One hidden rule gives every row of this table a label. Here are some rows, each with its label.
[ 1.1  -0.42  1.84  0.19 -0.45 -0.62  0.32  0.49 -0.66 -0.7  -0.99 -0.55
  1.26  0.99  0.85  0.02  0.74  0.03  0.15 -0.07  1.74 -0.71  0.43 -0.7 ] 1
[-0.98 -0.3   0.17  0.42  0.31  0.68  0.98  0.15  0.08  0.24 -0.79 -0.73
  0.46 -1.02  0.94  0.07  0.06  1.02  1.03  0.2  -0.01 -0.82 -0.68  0.16] 1
[ 1.41  1.12  1.11  0.29 -0.55 -1.48  0.14  0.18 -0.09 -0.44 -0.16  1.17
 -0.68  0.5  -0.77  0.21 -0.1  -1.43 -1.02 -0.4   0.58  0.26  0.69  0.69] 1
[ 0.   -0.52  0.09 -1.25 -1.    0.52  0.33  2.56 -0.99  0.17  0.04  0.06
  0.62  1.36  0.67  0.16  0.64  1.6  -0.2  -0.36  0.67 -0.42 -0.51 -1.09] 2
[-0.96  0.09 -0.04  0.03 -0.27  1.04 -0.42 -0.51 -0.05  0.87 -0.03 -0.8
  0.35 -0.07  0.61  0.92  0.69  0.83  0.44 -0.43  0.21 -0.17  0.13  0.46] 0
[ 0.16  0.4  -1.46  0.48  1.95  0.77 -0.61 -0.8   0.28 -1.69 -0.5   0.58
  0.17 -1.59 -0.76 -0.63  0.66  0.    1.   -0.17 -1.46  0.93 -0.47  0.33] 2
[-1.26 -1.04 -1.86 -0.79  0.77 -1.06 -1.45 -1.43 -0.84 -1.1  -1.02  3.2
  1.09 -0.63 -1.62  1.13 -1.5  -1.2  -1.93  0.54 -0.2   2.03 -1.41  2.17] 2
[ 0.65 -0.8  -1.36  1.08  1.21  1.88  0.19 -1.03  0.49 -1.29 -0.05  0.37
 -0.13 -0.86 -1.26 -0.92  0.21  0.89  0.47 -0.02 -1.73  0.46  0.01 -1.07] 2
[ 1.12 -1.34 -0.3  -0.33 -0.2  -0.27  0.69  1.36  0.11 -0.11  1.26  0.23
  1.1   0.72  0.13 -1.04  1.14 -0.79 -0.5   0.62 -0.67  0.19 -0.61 -1.07] 0
[ 1.5  -0.14  0.99  0.16 -0.33 -1.99  0.43 -0.04 -0.34 -0.38 -0.26  0.88
 -0.71  0.07 -0.76 -0.38  0.13 -1.51 -0.73  0.15  0.18  0.07  0.75 -0.4 ] 1
[-0.77 -0.13  0.62  1.44  0.58 -1.58 -0.3   0.33  0.69  0.26 -1.22 -0.61
  0.28 -1.12  0.83 -0.6   0.09  0.98  0.7   0.37 -0.32 -0.92 -0.87 -0.02] 1
[ 0.73  1.19  2.51  0.88 -0.31 -0.81  1.12 -0.55 -0.68  0.14 -0.91 -1.29
 -0.73 -1.13  0.37  0.24  0.76 -0.63  1.12  0.82  1.27 -1.14  1.17 -0.62] 1
[-0.66 -0.78 -0.45  0.45 -0.19 -0.65 -0.59 -2.22 -0.9  -0.07  0.58  2.16
  0.88  0.84 -0.72  1.31 -0.95 -1.48 -2.16 -0.16  1.18  1.71  0.87  1.64] 2
[ 0.61  1.06  0.4   0.12 -1.98  1.95  0.74  1.46  1.35  1.66  1.58 -1.94
 -1.6   1.24 -0.06 -1.43  0.73  1.77  0.34 -0.43 -0.55 -2.17  0.7  -1.68] 0
[-0.99 -0.74 -0.23 -0.44 -0.13 -0.68 -0.97 -2.21 -0.8   0.2   1.83  2.22
  1.16  0.75 -0.27  1.69 -1.01 -1.53 -2.29 -0.24  0.93  1.59 -0.9   1.73] 2
[ 0.75  0.44  0.11 -0.38 -1.97  1.69  0.72  1.18  1.45  1.9   0.41 -1.63
 -1.62  0.81  0.49 -1.18  0.29  1.51  0.81 -0.11 -1.15 -2.04  0.31 -1.02] 0
[-0.99  0.11 -0.22  0.21  2.28 -0.06  1.36  0.31 -0.18 -0.88 -1.7  -0.1
  1.33 -1.55 -0.02  0.11  1.06  0.28  1.06  0.32 -1.05  0.62 -1.22 -0.7 ] 0
[ 0.03  0.56  0.14  0.04 -0.62 -0.51 -0.87 -0.26 -0.17 -0.45  1.19  0.36
  0.08  1.27 -0.99  0.67 -0.96  0.46 -0.48 -0.77  0.88  0.62  1.19  0.11] 2
[-1.62 -0.14 -1.31 -1.18 -0.3  -0.27 -0.9  -1.97 -0.39 -0.2   0.84  1.22
  1.29  0.11 -0.68  1.24 -0.88 -1.01 -1.4  -0.17  1.16  1.5   0.33  1.98] 0
[ 0.84  0.23  0.67 -0.52 -0.82 -1.16 -0.22 -0.07 -0.98 -0.34  0.55 -0.7
  0.06  0.8  -1.16  0.37 -0.37 -0.74 -1.06 -0.65  0.47  0.18  1.47  0.3 ] 2
[ 2.06  0.63  1.75  0.2  -0.37 -0.54  0.26 -0.03 -0.32 -1.17 -0.5  -0.44
  0.25 -0.23  0.93  0.6   0.01 -0.09  0.45  0.19  2.14 -0.44  0.93 -0.69] 1
[-1.48 -0.2  -1.04 -0.8   0.63  0.15 -0.12 -1.12 -0.22 -0.65 -0.09  0.37
  1.32 -1.46  0.56  2.24  0.44 -0.3  -0.11  0.19  0.24  0.88 -0.45  1.23] 0
[ 0.31 -0.56 -0.64  1.59  1.44  1.23  0.82 -0.87  0.44 -1.03 -0.21  0.7
  0.77 -0.54 -1.54 -0.66 -0.08  1.03 -0.04 -0.02 -1.77  0.12  0.62 -1.07] 2
[ 0.73  0.83  0.02  0.1  -1.72  0.79  0.2   0.85  1.21  1.99  0.63 -1.61
 -2.07  0.71  0.41 -1.12  0.    1.18  0.71  0.18 -1.45 -1.4  -0.05 -0.83] 0
[-2.05 -0.68 -1.12 -1.09 -0.3  -0.04 -0.87 -1.05 -0.21 -0.54  0.22  0.53
  1.35 -0.42 -0.58  1.56 -0.12 -1.02 -0.57  0.85  0.74  0.89 -0.46  1.81] 0
[ 1.85  0.22  1.18  0.7  -0.44 -1.8   0.81  0.39  0.47  0.31 -0.51  0.75
 -0.53 -0.08 -0.87 -0.63  0.02 -2.07 -1.11  0.94  0.27  0.01  0.18  0.13] 1
[-0.26  0.71  0.56  0.67 -0.53 -0.11 -0.39  0.    1.06  1.79  0.16 -1.01
 -2.06 -0.42  0.36 -0.78 -0.85  0.74  0.57 -0.34 -0.93 -1.66 -0.89 -0.46] 0
[ 1.   -0.56  0.88 -0.3  -0.56 -1.04 -0.37  0.22 -0.84 -0.44 -0.06  0.69
 -0.33  0.84 -0.41 -1.24 -0.52 -1.01 -1.18 -0.32 -0.47  0.56  1.29 -0.66] 2
[-0.13  0.67 -0.06 -1.39 -0.64  0.68 -1.22  0.02 -0.01 -0.03  0.95 -0.25
  0.62  1.23  1.1   0.55 -0.12  0.54  0.24 -0.38  0.77  0.76  1.21  0.35] 2
[-0.17  0.31  0.43  1.41 -0.94 -0.96  0.43  0.12  0.67  2.32 -0.21 -0.94
 -2.26 -0.46  0.36 -1.01 -1.76  1.98  0.7   0.27 -0.89 -1.16 -0.4  -0.51] 1
[-1.28  0.66 -0.82 -1.39  0.5   0.95 -0.4   0.17 -0.77  0.25  0.98 -0.91
  0.07  0.76  0.48  0.72  0.42  0.42  1.36 -0.53  0.23  0.47  0.1   0.11] 0
[ 1.5  -1.36 -0.45 -0.02  0.26  0.04  0.31  1.92 -0.34 -0.39  0.98  0.6
  0.74  0.42  0.58 -1.48  1.07 -0.83 -0.46  0.42 -0.21 -0.09 -0.48 -1.47] 2
[ 1.2  -1.86 -0.54  0.01  0.67  0.28  0.49  1.57 -0.02 -0.57  0.99  0.23
  1.32  0.92  0.5  -1.44  1.31 -0.47 -0.39 -0.05 -0.02  0.07 -0.26 -1.2 ] 2
[-1.17 -0.44 -1.01 -0.45  0.68 -0.3   0.01 -0.8  -0.3  -1.49 -1.04  1.87
  0.78 -0.52 -1.46  0.46 -1.8  -0.89 -0.43 -0.48 -0.35  1.4  -0.77  1.88] 2
[-1.3   0.1  -0.02  0.15  0.11  1.06 -0.15 -0.44 -0.47  0.37 -0.07 -0.43
 -0.08 -0.59  0.62  0.66  0.13  0.17  1.09  0.05  0.76 -0.12 -0.32  0.88] 0
[-1.08  0.19 -0.2   0.45  0.26  0.69 -0.14 -0.12 -0.06  0.4  -1.08 -1.3
  0.24 -1.43  0.83  0.19 -0.08  0.88  1.12  0.24  0.04 -0.72 -0.8   0.03] 0
[ 0.04  0.1   0.65  1.35 -0.61 -0.32 -0.34 -0.3   0.63  1.95 -0.54 -0.6
 -2.26 -0.84  0.43 -1.09 -1.85  0.31  0.19  0.59 -0.46 -1.17 -0.98  0.31] 1
[-1.28 -1.23 -1.46 -1.05  0.3  -0.52 -1.99 -1.1  -0.13 -1.32 -1.07  2.67
  1.23 -0.93 -1.4   0.79 -2.07 -0.82 -1.83 -0.76 -0.37  1.65 -0.83  2.26] 2
[ 0.34 -1.14 -0.36 -0.6   0.28  0.19  1.48  1.08  0.59  0.46  0.74  0.43
  0.43  1.35 -0.01 -0.5   1.24 -3.37 -0.96 -0.14 -1.04  0.44 -0.46 -1.66] 0
Which label does each new row get?
[ 0.37 -0.49  0.26 -0.94 -0.78  0.64  0.79  1.64 -1.18  0.1   0.17 -0.22
  0.83  1.68  1.11  0.37  0.96  1.3  -0.5  -0.45  0.53 -0.76 -0.16 -0.96] -> 2
[-1.49 -0.68 -0.85 -0.9  -0.1  -0.37 -0.96 -2.17 -0.59 -0.37  0.95  1.26
  1.04  0.55 -0.44  1.76 -0.99 -1.48 -4.73 -0.27  1.19  1.42  0.54  1.87] -> 2
[ 0.    0.78 -0.44 -1.08 -0.21  0.72 -0.63 -0.16  0.02  0.22  0.51 -0.59
  0.08  0.86 -0.07  0.56  0.09  0.31  1.01 -1.16  0.46  0.44  0.4   0.2 ] -> 0
[ 0.09  0.49  0.33 -0.93 -0.69 -0.44 -0.41  0.17 -0.61 -0.54  1.04  0.54
 -0.5   1.32 -0.52  0.57 -0.22 -0.49 -0.4  -0.56  0.23  0.38  1.1   0.28] -> 2
[-1.31 -0.43 -1.91 -1.19  0.37 -1.31 -2.01 -1.1  -1.16 -1.01 -0.85  2.17
  0.74 -0.4  -1.44  0.94 -1.79 -1.27 -0.95  0.08 -0.41  1.56 -0.92  1.86] -> 2
[ 0.29 -1.15 -0.17  0.42  0.41  0.7   0.85  1.52 -0.21  0.07  1.    0.28
  0.58  1.78  0.21 -0.53  1.74 -0.39 -1.08  0.09 -0.85  0.39 -0.23 -1.65] -> 0
[ 0.8   0.37  1.99  0.65 -0.35 -0.61  1.    0.48 -0.6  -0.69 -0.24 -0.59
  0.16  0.19  0.86  0.75  0.77 -0.34 -0.24  0.23  1.86 -0.73  0.43 -0.58] -> 1
[-0.14  0.41  0.03  1.03 -0.6  -0.67 -0.18  0.43  0.57  2.04 -0.27 -0.67
 -2.18 -0.5   0.16 -0.61 -1.76 -0.55  0.79  0.89 -0.47 -0.94 -0.67  0.26] -> 1
[ 1.75  0.87  2.22  0.85  0.03 -0.89  0.9   0.42 -0.33 -0.08 -0.85 -0.96
 -0.26 -1.32  0.3   0.3   0.43 -0.44  0.88  0.64  1.71 -0.84  0.73 -1.25] -> 1
[-0.99 -0.19 -1.79 -1.    0.75  0.04 -1.7  -0.87 -0.21 -1.7  -0.08  1.84
  0.36 -1.2  -1.42  0.26 -0.4  -1.03  0.08 -0.33 -0.89  1.67 -0.79  1.65] -> 2
[ 0.61  0.06 -1.49  0.42  2.47  0.88 -0.32 -0.54  0.5  -1.31 -0.5   0.6
 -0.23 -0.97 -1.49 -1.37  0.03 -0.08  0.69 -0.39 -1.4   0.77 -0.54 -0.26] -> 2
[-0.2   0.66  0.17  0.62 -1.48  1.   -1.65  0.44  0.99  2.01  0.33 -1.58
 -2.02  0.6   0.67 -0.88 -0.89  0.81  1.65  0.52 -0.66 -1.98  0.23 -0.63] -> 0
[-0.24  0.05  0.57  0.58  2.1  -0.42  1.28  0.33  0.03 -1.08 -2.23  0.2
 -0.47 -1.34  0.41 -0.2   1.24  0.84  0.91  0.79 -1.01  0.16 -0.69 -1.43] -> 1
[-0.04  0.81 -0.51 -0.35 -0.57  0.3  -0.41 -0.96 -0.19  0.69  0.21 -0.42
  0.48  0.85  0.05  1.02 -0.19 -0.13 -0.28 -0.64  0.86 -0.34  1.77  0.6 ] -> 2
[ 1.59 -0.16  1.3   0.09 -1.55 -0.21  1.29  0.98 -0.42 -0.13 -0.15 -0.19
  0.68  0.28  0.93 -0.07  0.89  0.25 -0.55 -0.15  1.65 -0.69  0.49 -0.61] -> 1
[ 0.7  -0.28  0.95 -0.84 -1.51  0.1   0.14  1.28 -0.44 -0.15 -0.01 -0.57
  1.02  1.17  0.94  0.65  0.56 -0.16 -0.6  -0.31  1.41 -0.18  0.02 -0.66] -> 1
[ 0.98 -0.66  0.91 -0.5  -0.84 -0.15  0.04  1.26 -0.63 -0.37  0.14 -0.22
  1.3   1.23  0.68  1.    1.21  0.68 -0.51 -0.6   1.44 -1.42  0.3  -0.65] -> 2
[ 0.89  0.18 -0.25 -0.92 -0.95 -1.06 -0.1  -0.25 -0.52 -0.53 -0.04  0.99
  0.85  0.89 -0.94  0.87 -0.79 -0.88 -1.35 -0.21  1.07  0.53  1.12  0.54] -> 2
[ 0.98  0.6   2.22  1.05 -0.16 -0.67  0.92 -0.32 -0.39 -0.56 -0.56 -0.82
  0.16 -0.77  0.69  0.17  0.24 -0.42 -0.5   0.34  1.73 -0.75  1.05 -0.43] -> 1
[-1.62 -0.17 -0.71 -0.34  1.03  0.06 -0.11 -0.23  0.   -0.93 -0.91  0.25
  0.7  -1.27  0.29  1.09  0.42 -0.34  0.98  0.61 -0.37  0.74 -0.29  0.96] -> 0
[-1.32  0.29 -0.28 -0.62  1.8  -0.58  0.69  0.09  1.65 -0.66 -1.5  -0.32
  0.81 -1.73  0.41  0.01  0.96  0.12  1.1   0.84 -0.92  1.19 -0.82  0.21] -> 0
A new table starts here. Its rows get labels from a new hidden rule, each label after its row.
[-0.9  -0.43 -1.65 -0.65 -0.02 -0.08  0.47  0.28 -0.11 -0.27  0.84  1.71
  2.07 -1.03  1.03  0.53  0.59  0.09  1.78 -0.14  0.62  0.67  0.75 -0.52] 2
[-0.41  0.09  1.41  0.16 -0.83  0.6   2.17 -0.54 -0.46  0.1   1.37 -0.07
  0.3   0.23  0.12 -0.93  0.42  0.3  -0.44 -1.64  0.58  1.22 -0.2   0.02] 1
[ 0.34  0.31 -1.27 -0.83 -0.45 -0.38 -0.34  0.02  0.7  -1.31  1.22 -0.5
 -0.73  0.29 -1.99  0.29  0.16 -1.58 -0.13 -0.28 -1.19 -0.33 -0.05  0.88] 0
[-0.85  1.1  -1.    0.24 -1.27 -0.35 -1.04 -0.2  -0.12 -0.64  0.86 -0.12
 -0.92  0.7  -0.43  2.9   0.58  0.7  -0.44 -0.66 -1.42 -2.52  0.96 -0.81] 0
[-0.72  1.56  1.89  1.    0.16  0.18 -0.71  0.51  0.35  0.7  -1.48  0.78
 -0.33  2.36  1.5   0.55 -0.55  0.28  0.37 -0.17  0.09 -0.59 -0.56  0.92] 1
[ 1.86  1.68  0.7  -2.97  0.05  0.22  2.78  1.09  0.83  0.72 -1.53  0.41
  1.12 -1.16  0.75 -0.44  0.41  2.46 -0.75  1.43  0.3   0.4   2.14  1.75] 0
[ 0.04 -0.34 -0.64 -0.41 -0.99  0.21  0.34 -1.01  2.36  0.11 -0.66  0.89
 -1.2  -1.07  0.48 -1.55  0.29 -0.79 -1.49  2.1   0.7   1.43 -1.73 -0.78] 1
[-1.25 -0.37 -1.24 -0.11  0.25 -0.54  0.53  0.28 -0.35  0.34  0.7   1.23
  2.49  0.71  1.53  0.21  1.11 -0.78  0.89  0.04 -0.14  0.24  1.53 -0.75] 0
[ 1.63  1.19  0.42 -0.99 -1.37  0.12  1.51  0.37  0.32  0.05 -0.69  0.26
  0.18 -0.01  0.97 -0.12  0.55  2.03 -0.97  1.34  0.19 -0.48  1.06  0.79] 0
[-0.78 -0.31 -1.24 -0.47  0.05 -0.02  0.43  0.37 -0.15 -0.28  0.43  1.51
  1.58 -1.4   0.91  0.51  0.34  0.42  1.81 -0.22  0.56  0.3   0.31 -0.46] 2
[ 2.03  1.17  0.77 -1.33 -1.77  0.22  1.71  0.29  0.59  0.   -0.76  0.18
  0.46  0.08  1.09  0.1   0.46  2.4  -1.31  1.25  0.32 -0.63  1.09  0.82] 0
[ 1.02  0.88 -0.49 -1.43 -0.18  0.01 -0.15  0.67  0.99 -1.8   1.8  -1.04
 -2.12  0.84 -2.2   0.17 -0.15 -0.96 -1.03  0.37 -1.06 -0.21  0.44 -0.1 ] 1
[ 0.73 -0.12  1.54  1.43  0.25 -0.15 -0.84  0.86  0.1   0.85  0.21  0.29
  0.09  2.41  0.3  -2.14 -0.47 -1.65  0.28 -1.63 -0.89  1.7  -0.92 -0.58] 0
[-0.04 -0.87  0.85  0.11  1.17 -0.02 -0.03 -0.49 -0.75  0.5  -0.69 -1.24
 -0.16  0.02 -0.36 -0.65 -0.73 -0.39  0.17  0.26  1.49  0.51 -0.95  0.42] 2
[-0.39 -0.52 -0.29  0.2  -0.39  0.31  0.39 -0.36 -0.97  0.54 -0.48 -0.75
  0.61 -0.85 -0.37 -0.47  0.63  0.69 -0.07  0.48  0.03 -0.45 -0.42  0.99] 1
[-0.55 -1.47  0.47 -0.27  0.61  0.05  1.12 -0.27 -0.51  0.8   2.42 -0.56
 -0.18 -0.6   0.04 -1.38  0.33  0.76 -0.64 -0.7   1.12  1.42  0.56 -1.06] 1
[ 0.21  0.69  0.29  1.43 -0.16  0.17 -1.24 -0.66 -1.84  0.02 -0.93 -0.94
  1.01 -0.36 -1.96  0.09  0.58 -0.55  1.05  0.48  0.23  0.03 -1.31  0.66] 2
[-1.38 -0.3  -1.78 -0.61 -0.12 -0.58  1.17  0.17 -0.15 -0.29  1.    2.22
  2.7  -0.09  1.54 -0.09  1.3  -0.79  1.21 -0.19  0.15  1.02  1.67 -0.86] 0
[ 1.3   0.41  0.74 -0.11 -0.5   1.03 -1.    2.72  0.86 -0.48 -0.34 -0.29
  0.34  1.68  0.59 -0.26 -1.2  -0.09  1.42  0.28 -0.62  0.32 -0.79  1.63] 2
[-0.05 -0.97  1.1   0.33  1.07 -0.08 -0.29 -0.45 -0.65  0.62 -0.64 -1.17
 -0.01 -0.02 -0.45 -0.56 -0.69 -0.29  0.03  0.34  1.11  0.53 -0.89  0.43] 2
[-0.97  0.61 -1.09  1.09 -0.63 -0.31 -0.96 -0.7  -0.38 -0.73  0.64  0.61
 -1.37  0.95 -0.28  2.33  0.61  0.52 -0.71 -1.4  -2.05 -2.6   1.24 -0.7 ] 0
[-0.09 -2.62 -1.07  0.81 -0.21 -0.47  1.23 -1.81 -0.52 -0.05  1.7   0.1
  0.02 -0.64  0.06 -1.49  0.44 -0.15 -0.86 -0.61  0.22  0.5  -0.27 -0.3 ] 1
[ 0.52  0.05  1.26  0.34  0.37  0.18  0.33  0.4   0.25  0.43  0.91  0.2
 -1.    0.94 -0.26 -1.71 -0.38 -0.19  0.03 -1.01 -0.26  1.63 -0.53 -0.37] 2
[-0.72  1.34 -0.86  0.68  0.06  0.04  0.12 -0.81 -0.74 -0.61 -0.19  1.87
 -1.2  -0.34  0.44  1.41  0.21  0.94  0.27 -1.16 -2.05 -1.53  1.12 -0.2 ] 1
[ 0.15  0.73  0.34  1.22 -0.22 -0.08 -2.03 -0.5  -1.55  0.12 -1.14 -1.08
  0.49 -1.06 -2.23  0.45  0.4  -0.43  1.43  0.47  0.21 -0.38 -1.63  0.49] 2
[-0.73 -0.43  0.34  0.07  1.22  0.08 -0.11  0.03 -0.54  0.41 -0.47 -0.64
 -0.17 -0.84 -0.13 -0.04 -0.64 -0.17  0.33 -0.24  0.55  0.19 -0.42  0.51] 2
[-0.28 -1.79  0.37  0.53  0.45  0.03  1.38 -0.63 -0.55  0.63  2.37 -0.34
 -0.19 -0.15  0.17 -1.49  0.37  0.64 -0.8  -0.78  0.92  1.21  0.51 -0.79] 1
[ 0.37  0.94  1.02 -0.31 -0.21  1.5  -0.16  3.17  0.27 -0.47  0.41 -0.65
  1.46  1.99  1.15  0.15 -0.68  0.    1.53  0.35 -0.31  0.16  0.3   1.54] 2
[-0.71 -1.4   0.18  0.54  1.41 -0.27 -0.33 -0.89 -0.5   0.51 -0.46 -0.49
  0.24 -0.82 -0.11 -0.49 -0.7  -0.62  0.22 -0.14  0.95  0.46 -0.98 -0.3 ] 2
[-0.65  0.78 -0.88  1.02 -0.8  -0.41 -0.99 -0.75 -0.66 -0.58  0.82  0.43
 -1.15  0.67 -0.16  2.24  0.57  0.69 -0.71 -1.15 -2.06 -2.81  1.33 -0.69] 1
[ 1.93  1.31  0.71 -2.08 -0.8   0.27  2.22  0.69  0.67  0.3  -1.06  0.32
  1.03 -0.35  0.97 -0.26  0.32  2.41 -1.01  1.52  0.28 -0.23  1.69  1.1 ] 0
[-0.61 -0.59  0.48 -0.14  1.23  0.16 -0.08  0.18 -0.21  0.15 -0.59 -0.52
  0.17 -0.67 -0.02  0.04 -0.6  -0.24  0.31  0.11  0.53  0.18 -0.57  0.4 ] 0
[ 0.1  -0.06  0.4   0.6  -0.74 -0.07  0.6  -1.01  0.52 -0.13 -0.45  0.65
 -0.58  0.31  0.51  0.1  -0.45 -0.66 -0.85 -0.43  0.34  0.12 -0.76 -0.85] 0
[ 0.73 -0.87 -1.41  0.04  1.05 -0.77 -1.02  0.22 -0.52  0.34 -1.86  1.5
  1.78 -1.59  0.96  0.7  -0.41 -0.66  0.72 -1.66 -1.42 -0.07  1.4  -1.47] 0
[-0.91 -0.23 -0.08  0.21 -0.51  0.61  0.44 -0.16 -0.75  0.37  0.45 -0.57
  0.29 -0.76 -0.49 -0.61  0.85  0.75 -0.05  0.76  0.18 -0.05 -1.    1.39] 0
[ 0.17 -0.87  1.29  0.4   1.15  0.07  0.08 -0.5  -0.53  0.62 -0.57 -1.27
 -0.04 -0.12 -0.37 -0.81 -0.75 -0.28 -0.05  0.46  1.41  0.62 -0.8   0.31] 2
[-0.79 -1.38 -0.32  0.63  1.27 -0.22 -0.43 -0.78 -0.34  0.59 -0.71 -0.37
  0.14 -0.93  0.04 -0.2  -0.66 -0.65  0.46 -0.49  0.6   0.36 -0.92 -0.39] 0
[ 0.02 -0.84 -0.54 -0.02 -0.42  0.05  0.35 -0.9  -0.82  0.65  0.09 -1.03
  0.56 -1.04 -0.47 -0.34  1.01  0.76 -0.76  1.06  0.16 -0.36  0.05  0.18] 1
[-0.63  1.53  2.1   0.77  0.05  0.1  -0.27  0.61  0.35  0.8  -1.37  0.77
 -0.27  2.44  1.6   0.63 -0.59  0.03  0.36 -0.1   0.28 -0.44 -0.56  0.94] 1
[ 1.29  1.03  0.49 -0.66 -1.83  0.26  0.94 -0.13  0.42 -0.15 -0.69  0.23
 -0.08  0.38  0.88  0.08  0.48  1.86 -1.19  1.48  0.24 -0.89  0.67  0.78] 1
[-0.07  0.7   0.96 -0.71  0.18  1.07 -0.24  2.81  0.65 -0.14  0.43 -0.9
  0.78  1.93  0.88  0.19 -0.71 -0.37  1.23  0.28  0.26  0.37 -0.14  1.34] 2
[ 1.15  0.58 -0.98 -1.74 -0.3  -0.18 -0.8   0.75  1.46 -1.64  1.76 -0.78
 -1.87  0.56 -2.46  0.26 -0.07 -1.29 -0.77  0.08 -1.45 -0.67  0.21  0.59] 0
[ 0.14  0.29  0.78 -0.04 -0.57 -0.18 -0.53  1.36  0.67  0.39  0.44 -0.28
  0.34  1.88  0.2   0.25 -0.37 -0.97 -0.27 -1.68 -0.32  0.12  0.15 -0.87] 0
Here are more rows. What is the label of each one?
[ 0.81  1.04 -0.52 -1.03 -0.2   0.31  0.44  0.25  0.75 -1.57  1.74 -1.03
 -1.93  0.94 -1.75  0.06  0.06 -1.13 -0.96  0.33 -0.69  0.29  0.67 -0.27] -> 1
[ 0.19 -0.01  0.26  1.38 -0.01  0.   -2.28  0.27 -1.38  0.57 -0.76 -0.59
  0.68 -0.02 -1.01  0.1   0.1  -0.68  1.49  0.09  0.38 -0.1  -1.3  -0.14] -> 2
[-0.23 -0.5  -0.88 -0.56 -1.15 -0.09  0.16 -0.5   2.6   0.08 -0.37  0.64
 -0.7  -0.98  0.65 -1.51  0.47 -0.55 -1.35  2.29  1.17  1.12 -1.33 -1.21] -> 1
[ 1.29  0.23  0.44 -0.07 -0.26  0.61 -1.41  2.43  1.13 -0.35 -0.58 -0.18
  0.04  0.94  0.01 -0.88 -1.25 -0.43  1.56 -0.03 -0.42  0.06 -1.32  1.79] -> 1
[ 0.39  0.99 -0.49 -0.68 -0.67  0.31  0.52  0.44  0.63 -1.63  1.4  -0.85
 -1.11  0.42 -1.39  0.47 -0.11 -1.27 -0.83 -0.38 -0.69 -0.2   0.8  -0.26] -> 1
[ 1.48  1.66  0.75 -3.45  0.45  0.27  2.88  1.41  0.62  0.64 -1.58  0.38
  1.32 -1.5   0.61 -0.7   0.35  2.14 -0.61  1.39  0.32  0.46  2.14  1.85] -> 0
[ 0.39 -1.05  1.21  0.64  1.   -0.28 -0.18 -0.69 -0.78  0.57 -0.68 -1.41
 -0.07  0.13 -0.39 -0.87 -0.78 -0.26 -0.11  0.26  1.62  0.36 -1.1   0.29] -> 2
[-0.04 -1.7  -0.07 -0.3   0.09 -0.22  1.52 -1.26 -0.34  0.44  1.94 -0.68
 -0.22 -0.47 -0.17 -0.79  0.36  0.56 -1.27 -0.82  0.76  0.64  0.38 -0.91] -> 1
[-1.49  1.03 -1.16  0.92 -0.09 -0.42  0.04 -1.4  -0.3  -0.75 -0.26  2.37
 -1.04 -0.66  0.39  1.68  0.24  0.    0.13 -1.48 -1.85 -1.43  0.82 -0.63] -> 0
[ 0.81  0.15 -1.79 -1.58 -0.64 -0.74 -1.75  1.02  1.81 -1.3   0.87 -0.74
 -1.1   0.4  -2.83  0.78 -0.3  -2.13 -0.14 -0.74 -2.19 -1.35 -0.65  0.99] -> 2
[ 0.97 -0.07  1.56  0.86  0.76  0.14 -0.7   0.79  0.69  0.38  0.66  0.32
 -1.12  1.37 -0.24 -2.13 -0.7  -1.05  0.14 -1.27 -0.68  1.79 -0.78 -0.47] -> 2
[-1.    0.85 -1.11  0.97 -0.19 -0.31 -0.07 -1.17 -0.41 -0.58 -0.03  1.81
 -1.13 -0.05  0.26  1.9   0.45  0.47 -0.11 -1.5  -2.18 -1.72  1.2  -0.68] -> 1
[ 1.95  0.93  0.59 -0.77 -1.92  0.19  1.61 -0.08  0.37  0.11 -0.72  0.16
 -0.02  0.11  1.04  0.03  0.43  2.36 -1.26  1.42  0.27 -0.91  0.96  0.4 ] -> 0
[ 0.19  0.62  1.21  0.41  0.7   0.47  0.09  0.25  0.3   0.12  0.55  0.64
 -2.05  0.72 -0.26 -1.34 -0.54  0.   -0.34 -1.1  -0.6   1.4  -0.24 -0.53] -> 2
[ 1.06 -0.69  1.24  0.55 -0.19 -0.27  0.32 -0.96 -0.57  0.5  -0.69 -1.47
 -0.02  0.91 -0.06 -0.43 -0.19 -0.04 -0.94  0.61  1.47  0.03 -0.78  0.51] -> 2
[-0.48 -0.62 -0.4   0.34 -0.61 -0.03  0.39 -0.98 -0.78  0.53  0.23 -1.11
  0.29 -1.19 -0.69 -0.6   1.11  1.15 -1.01  1.26  0.4  -0.54 -0.12  0.56] -> 1
[ 0.14  0.46  0.32  1.23 -0.31 -0.04 -1.23 -0.45 -1.55 -0.1  -1.03 -1.08
  1.01 -0.25 -2.01  0.11  0.47 -0.86  1.12  0.47  0.16 -0.18 -1.38  0.72] -> 2
[ 1.26  0.05  0.31  0.2  -0.58  1.4  -0.97  1.86  1.21  0.23 -0.07 -0.61
 -1.21 -1.09  0.44  0.45 -1.2   0.21 -1.21 -1.05 -0.85  1.16  0.19 -4.37] -> 0
[-0.66 -1.4   0.11  0.83  0.98 -0.08 -0.42 -0.53 -0.39  0.34 -0.97 -0.55
 -0.01 -0.95 -0.03 -0.45 -0.72 -0.66  0.28 -0.14  0.69  0.55 -1.01 -0.34] -> 0
